In the data rows, the value 128 means zero.
In the table below, every row is followed by its label. The labels come from one hidden rule.
[ 85 119  54  82 162 138  91 191   9 214 119 122 116  72 130  89  93 233
  53 176 147 168 150  98 141 157 115  86  82 106  83 118] rope
[  0 218 180   0 167 197  57 237 174 153  46  54 166 255  88 202 125 174
 133  36 160 208 207  69 206  61 177  97 107  43 109 168] rope
[  0 179   0  28 218 147  59 218  23 235 141  73 110 158 121  62  79 202
   2 131 156 216 173  38 224 176 110  36  90  90  99 141] rope
[115 174  34 158 147 182  53 214 119 101  64  56 129 182 117 164 134 164
 139 106 148 172 107 129 228 106 133 119 108  99 110 143] rope
[ 90 111 129 143  67 116 184 133 136 135 180 146 127 142 133 118 134  65
 193 173 121 108 100 214 102 166 119 165 166 107 145 133] knot
[215 128 200 183  88 123 169  75 209 116 127 155 134  88 118 116 142 136
 167 130 122  87  95 147 105 113 128 156 144 145 138 152] mask
[159  72  33 196  88  92 192  87  84 172 182 169 101  29 143  73 119 186
 145 193 126 109 104 190  72 185 118  95 130 170 115  97] knot
[221 104 202 202  96  83 205  53 200   0 147 199 123  83 170 121 139  23
 193 171  90  38  66 212  90 165 116 192 191 185 173  97] knot
[ 56 124 102 131 140 111 127 108   7 114 142 135 139 137 118 142  95 172
  63 146 156 117 111 100  64  83 137 127 106 129 111 131] knot
[194 129  34  78 164 126 104 142 105 176 110 101 117 171 111  84  98 176
  33 130 160 139 192 137 204 141 109  75 108 108  72 105] mask
[152  93  58 178 135  68 132  65  93 108 165 159  88  54 148  49 130 183
  55 155 122  97  88 152  83 192 109 100 111 176 123 102] knot
[255  83  84 222 121  38 174  81 150 128 200 195 107  48 162  87 134 117
 101 159 112 119  82 158 101 171 121 121 143 161 132  82] knot
[182 145 180 153  96 159 131 123 255  37 110 123 148 116 111 190 151  81
 137 111 130  86 144 144 118  87 157 204 179 123 140 155] mask
[ 41 124  59  90 212 128  74 101  42 131 150 138 123  78 118  93 106 199
  28 148 152 125 129 149 163 197  88 118  96 134 126 136] rope
[163 126  60 172 173  81 141 106 128  99 145 173 119  65 122 125 141 111
 157 111 125 142 154 136 115 157 114 153 125 127 132 132] knot
[122 122  44  79 142  97  74 141  42 211 175 131 117  62 128  83 117 198
  59 162 126 160 169  95 171 160  95 136  99 133  98  73] rope
[255 161 255 157  78 111 181  36 255  47 146 120 147 130 130 197 168  69
 250 101  95  56 121 187 111  87 147 199 154 157 168 159] mask
[102  71  75 165 104 118 156 132  12 172 130 127 107  57 146  91  99 145
 106 154 110  99 136 132 103 175 122 133 109 142 116  96] knot
[ 90 159  92 101 130 168 112 146  63 200 163 142 134 100 115  77 107 102
  64 126 149 179 123 120 139 127 130  87 121 117 126 124] rope
[139 144 143 105 135 144 121 166 183 122 103 117 136 107 126 153 141 125
 113  87 141 120 143 116 161 110 127 133 149 111 119 128] rope
[  0 141  67 109 220 170  83 190  72 202 113 127 133 162 106 137  99 207
  49  82 147 196 161  98 161 113 140  89 123 103 110 101] rope
[  0 192 109  27 128 181  86 146 254 103  61  53 164 205  94 174 133 115
 116  70 150 133 250 130 177  47 185 112 105  53 101 158] rope
[  0 154  97  65 136 188  75 176  22 198 109  84 152 171 115 121 105 215
 142 137 144 159 164  99 249 100 155  49 109  62 115 135] rope
[137 109 108  53 152 100 122 127 143 146 167 158 101 133 129  80 110 149
 108 124 136 184 124 110 147 150 125 113 113 153 117 110] mask
[182 138 153 165  51  75 160  62 212  53 127 182 145 173 144 125 145  71
 239 109 100 124 126 168 110 122 134 176 163 104 151 156] knot
[102 163 109 136  84 118 187  73 161  45 110  95 141 133 122 186 164  60
 144  84 127 153 114 135  87  76 140 157 140 104 137 147] knot
[ 47  61 126  83 193  65 115 201  58  86 158 100 122 122 138  72 120 107
 167 128 156 160 130  97 200 167 111 104  86 139  85 112] rope
[113 151 168  48 191 164 107 177 196  81  79  63 153 150 111 190 151 142
 131  88 138 160 215 115 184  62 156 138 128  76 129 135] rope
[200 128 226 140 114 133 163 139 176  70 124 147 136 113 127 170 148  61
 185 157 102  73 121 161  66 108 139 165 147 141 159 138] mask
[186 133 178 206  63 112 175  62 146  34 124 149 130 121 119 146 164  50
 250 120 103  87 110 182 111 110 140 174 152 137 158 131] knot
[116 159 248 123 140  93 148 110 154 120  95 132 135 138 118 121 137 141
 206 107 123 125 112 112 141 122 128 145 134  98 136 160] knot
[ 70 120 147  76 120 142 121  86 159  91 103 160 152 185 115 202 167  30
  81 110 131 164 181 137 183  95 168 137  96 149 123 165] mask
[ 83  68  48 119 129 128 114  93  21 171 129 184 106  57 129  90 101 178
 119 130 141 106 112 137 143 181 104 130 124 165 133  93] knot
[142 133 112 130 158 112  93 166  67  74 143 126 124 117 106 108 119 117
 115 143 119 121 120 120 138 156 146 117 122 147 126 115] rope
[135  96  90 161 123 149 122 103  43 192 103 131 129  84 134 107 139 155
 149 136 123 131 147 132 138 117 129 125 120 150 131 114] knot
[  0 167 101  39 174 199 111 217 131 166 135  62 131 180  98 163 121 212
  81 114 145 155 165  84 192 142 111 113 127  90 121 129] rope
[112 215 207 147  83 169 113 109 255  34 112  78 156 254 103 183 166  66
 255  87 117 137 167 119 164  66 190 161 142 122 139 165] knot
[152 133 175 171  66 152 124 167 200  15  75 170 110 177 150 145 152 104
 165  94 125  85 143 126 129  56 142 158 179 163 139 142] knot
[ 39 212 158  49 164 237  67 156 102 126  28  26 175 198  89 216 116  81
 160  38 144 144 159  96 216  35 173 152 139 107 118 194] rope
[ 94 215 141  97 128 143 190 143 140  88  91 116 151 175 111 131 151 168
 192 101 132 128 152  95 211  66 133 172 132 122 138 153] rope
[131 151 155 116 130 118 115 112 116  99  86 106 155 182 121 213 125 109
 212 112 129 123 143 106 130  86 166 164 145 111 143 188] mask
[ 81  76 144 106 170  93  77 121  43 172 145 130 125  39 141  66 111 223
  86 129 130 127 110 134 136 157 106  78 110 169 112 100] rope
[109 134 161  53 149 150 123 100 181 166  85 142 134 166 118 137 131 120
 117 107 135 150  90 111 129 101 131 120 131  97 118 120] mask
[219 131 154 131 102 136 171  90 159 119 117 164 125  95 123 155 154  89
 208 120 122  76 103 152  48 123 142 167 122 165 143 119] mask
[255 112 136 132  73 119 168  44 106 110 135 157 112 123 128 144 117 141
 132 127 104 113  87 159  64 136 107 134 146 171 146 114] mask
[183 103   9 152 114 135 158 201  64 165 149 186 122  57 136  86 111  93
  24 142 144 114 155  78 138 151 111  79 119 104 111 122] rope
[146 114  87 131 144 125 116 175  25 163 119 165 114 173 130  96 108 166
  63 144 127 132 161 138 109 146 124  93 124 140 129 111] rope
[ 62 160 255 109  97 142 133 135 107 132 108  90 132 148 126 178 135  93
 108 107 116 116 173 113 193  82 123 136 137 136 144 155] rope
[134 167 255  90 139 180  99 177  61 161  70  86 160 196 113 131 134 164
 133  96 154 150 160  69 131 128 127 138 111  73 107 145] rope
[ 85 169  64  57 147 155  79 163  27 182 123 135 139 189 111  59 105 195
  87  89 135 125 200  96 178 144 127 126 102 129 119 123] rope
[167 133 255  95 105 196 159 159 199  92 147 122 131 193 104 218 135 174
 131 100 124 128 145 123 142 116 151 152 107 110 147 158] mask
[182 109 163 194 143 131 186  44  98  17 145 151 117  48 138  91 136  70
 123 195 124 139  42 127 100 140 139 174 156 149 157 113] knot
[109 155 230 166 139 198 100 161 199 112  91  90 166 211  98 153 156  85
 163  84 118 143 163 130 189  67 163 165 118  78 134 135] knot
[113 156 132 132 142 182 116 184 120 100 110  96 152 141 112 127 128 156
 102 107 142 160 145 119 176 120 140 137 113 102 110 137] rope
[ 67 174 201  85  96 138 120 123 198 111  66  62 141 212 106 166 137  73
 154  97 111 114 171 102 183  98 167 159 120 114 147 164] rope
[253  43  15 196 115  28 212  62  63 148 201 192  89   0 165  31 118 163
 151 186 121 105  61 155  34 197  67 113 160 204 130  74] mask
[127 100   0  68 200 105  81 217   5 253 132 101 121 110 156  77 104 241
  21 128 131 160 135 114 127 208 105  98  84 133 117 116] rope
[152 139 227 164 108 169 140 101 187 112 130 123 140 172 142 171 139  68
  92  94 113 119 160 172 116  87 113 154 109 167 142 143] knot
[188 118  97 190 162  96 159  84 152 129 181 202 114 134 130  48 138  69
 150 141 117  51  82 141  58  91 130 110 157 160 139 125] knot
[ 66 143 109  87 143 138  74 159 141 162 100 167 143 222  98 180 142 126
 147  90 144 151 130 117 124 146 143 107 135 152 122 137] rope
[109  96  42 173 110 114 169 120 117 101 160 139 122  96 131 102 132 127
 130 161 119  94  95 153  73 148 106 141 127 154 115  98] knot
[ 51 117 125  77 139 185 136 136  19 153 110 110 136 143 125 140 128 152
 134 104 146 131 163  85 105 119 140 126 108 101 110 130] rope
[  0 149 125  38 180 178  81 192  21 199  89  45 147 175 115 124 123 135
  67  81 134 139 190 118 170  99 149  92 100  68 102 132] rope
[126 133  94  53 129 143 134 110 104 154 114 149 128 105 126 109 114 189
 126 109 118  85 100 129  74 147 126 139 117 135 133 120] mask
[199 110 152 180  83  35 157  64 168  30 150 192 121  93 143 128 117 116
 185 141 104  99  96 173  45 141 124 201 145 151 147 124] knot
[132 193 154 170 102 103  98 111 155 116  87  62 146 144 143 196 135 168
  81 142 133 124 123 123 162 129 140 141 127  90 115 139] knot
[  0 147  68   0 213 156  42 255   0 255 116   0 133 224  94  91  67 246
  17 106 184 235 212  32 241 105 131  71  80  38  91 161] rope
[150 118  77 107 102  91 131  90 105  37 124 150 130 181 133 149 178 107
 180 142 117  51  72 159  70  85 119 156 159 166 151 126] mask
[ 64 116 201 185 105 201  64  96 154 101 165 133 149 173 132 133 164  98
 137 136 101 141 134 111 115 104 137 179 140 128 108 158] knot
[139 168 216 107  84 100 141 156 247  69  94 136 142 177 129 176 144  72
 129  96 121 104  99 125 158  71 162 182 137 101 145 153] rope
[255 108  52 168 148  82 125 100 108 170 161 157 118  98 150  51 125  51
 166 156 126 119  75 161   0 164  99 154 104 196 118 124] mask
[141 173 228 172 112 110 169  76 255  81  76 180 169 186 109 207 154  75
 230 137 123  89  95 103 152 101 158 193 138 135 152 154] knot
[255  85  18 135 108  99 189  73  66 159 212 195 108  84 145 134 133 112
 133 140 117  81  73 164 151 161 111 115 133 136 142 101] mask
Here are more rows. What is the label of each one?
[255 101 174 109 113  90 197 153 193 107 158 150 134 127 131 159 144  83
 240 136 102  95  80 157  48 102 131 145 170 146 134 113] -> mask
[255 105 179 141  89  91 192 118 177  75 159 147 112 107 154 121 139  27
  94 130  96  82  86 162  28 146 111 117 174 162 139 114] -> mask
[189 101 186 188 102 113 186  66 202  69 129 147 134  75 141 103 160  87
 218 138 108  78  83 140  93 115 119 187 184 164 133 133] -> knot
[105 163 199 118 126 158 104 137 186  88  74  97 136 119 108 211 144  41
 140 139 127  80 153 132 155  92 148 142 144 108 140 157] -> rope
[139 112 196  86 125 115 164  86 143 147 147 138 126 128 126  97 127  43
 111 144 120 125 134 148 106 113 122 165 165 140 126 134] -> mask
[152 157 155 190 124 112 148  87 161  21 115 116 137 149 123 178 172  98
 188 120 123 102 104 156 124  85 130 156 145 109 144 139] -> knot
[ 77 173  93  47 193 196  60 134  30 221  99  68 144 148 119 164 108 208
  55 113 135 202 179 115 186 124 153  41  89  73  87 153] -> rope
[ 67 147 147 171  92 142 118 127 181 120 111  89 123 146 119 142 142 166
 203 109 109 105 144 108  91 104 149 143 110 116 131 147] -> knot
[183  65  61 224  51   0 218  12 187  20 178 229  99  50 170  91 139  87
 177 201 106  32  60 216   0 163  80 125 146 239 173  73] -> knot
[119 154 255 165  89 116 164  58 225   0  95 153 143 175 132 173 167  73
 226  85 107 100 109 164 148  63 162 178 146 101 151 147] -> knot
[129 167 114 121 115 125 128 142 206 166 124 125 130 171 124 178 128  90
 172 115 124  86 136  93 194 129 143 154 117  78 128 133] -> rope
[215  54   0 123 133  80 151 130  45 125 129 122 126  73 140  49  90 169
   0 123 118  99 113 126 104 189 121 114 134 140 130  88] -> mask
[202 105 136 126 110 102 119 104 169 157 121 102 129 112 141 157 138 109
 197 109 125 114 108 160 131 152 128 145 167 137 151 132] -> mask
[143 148 255 168  90 154 122  78 149  82  95 132 145 174 114 187 189  21
 229  88 114  77 112 109 120 107 150 139 153  91 147 155] -> knot
[231 111 201 148  59  61 179  75 234  73 136 179 109  92 140 112 172  99
 165 139 112  94  48 147 111 134 113 135 140 159 155 119] -> mask
[ 23 170 193 108 163 174  52 133 112 149  70  55 166 237 101 219 138 157
 148  72 125 176 193  84 179  71 158 149 111  67 124 157] -> rope
[117 156 179  86 149 165 127 140  91 146 124  63 146 134 112 133 141 174
 112 100 134 152 137  92 106 102 138 106 117 132 123 129] -> rope
[255  73  54 150 124  65 132 136  49 155 184 192  98  38 143  39  97 209
  64 192 119 144 111 160  84 210  91 118 131 167 112  81] -> mask
[ 78 106   3  99 179 101  89 115  51 198 203 179 102  93 140 139  92 219
  49 140 143 146 129 100 114 141 105  86 138 115 118  94] -> rope
[255  83  95 155  91  92 164  42 224  72 150 182 117  76 156 118 155  55
 185 163 114  80  45 181  61 112 108 149 169 160 135 116] -> mask
[164 135 255 231  46  94 189  50 178   0 120 185 150 166 141 184 189  24
 199 108 114  37  85 188 100  74 151 180 159 134 168 146] -> knot
[108 170 255 158  84 123 141  83 213 174 129  92 144 122 109 169 121  82
 128  87 133 135 117 130 132  97 156 168 149 107 138 153] -> knot
[218 115 255 238  46  58 195  49 208   0 146 178 143 157 135 166 191  43
 255 126  77  67  72 193  70  80 131 174 187 149 169 134] -> knot
[ 56 136  94  77 138 131 106 185 108 200 111  99 130 158 109 115 122 165
  37 128 148 150 145  83 150  94 115 111 128 108 105 139] -> rope
[197 163 143 134 132 140 119 130 106 113  89 123 149 152 115 174 162  92
 193 119 117 139 149  93 136  97 143 149 125 122 142 149] -> mask
[ 89 165 109  33 127 163 126  91 102 166 139 128 126 146 129  75 140 154
  69 130 135 176 133 122  96 102 145 126 124  91 125 121] -> mask
[ 87 117   0 101 138 139  80 182  49 204 145 124 119  65 126  81  78 255
  73 137 149 191 144  96 110 193 132  91 113 112 110  94] -> rope
[219  92  34 133 162  55 151 128 117  98 145 146 109  84 134  53 110 159
  86 170 108 114 112 149  95 180  93 141 146 136 133 104] -> mask
[244  93  91 173  90 102 196  84 213  69 136 145 116 120 145 107 135 104
 160 191 115  99  79 175  49 146 105 156 159 145 124 106] -> mask
[148 126 237 184 110  78 173  78 222  68 150 137 118  99 139 136 148  27
 194 131 118  39 133 173  94 101 143 172 141 126 161 131] -> knot
[  0 164 135  54 154 173  84 157  80 164 111  68 149 187 111 135  88 151
 130  67 138 183 165  84 216  94 135 117 127  64 101 162] -> rope
[ 97 192 213 114 125 111  80 173 181  79 133 136 141 200 118 212 127  91
 175 123 111 123 147 115 127  61 136 147 129 111 122 158] -> rope
[251  90 145 168  82 107 178  46 104  83 150 152 123  76 143  88 138 126
 154 196 117  80 109 147 100 143 110 122 154 161 143 118] -> mask
[143 102 126 162 133 122 136  91  90 124 123 148 110 139 120 137 139 120
 123 160 113 147 162 106  92  69 145 153 129 132 133 121] -> knot
[ 27 156  67  10 212 197   0 255  14 255  62  78 131 179  93  70  83 210
  42  73 150 249 218  81 255 111 142  74  86  77  86 145] -> rope
[251  88 136 102  86 108 134  37 255  47 189 111 125 120 138 150 173  82
 148 153 119  88 103 148  85 156 111 177 152 170 168 121] -> mask
Which column or columns does the hidden rule look at? Columns are counted from 0, in order:
0 3 7
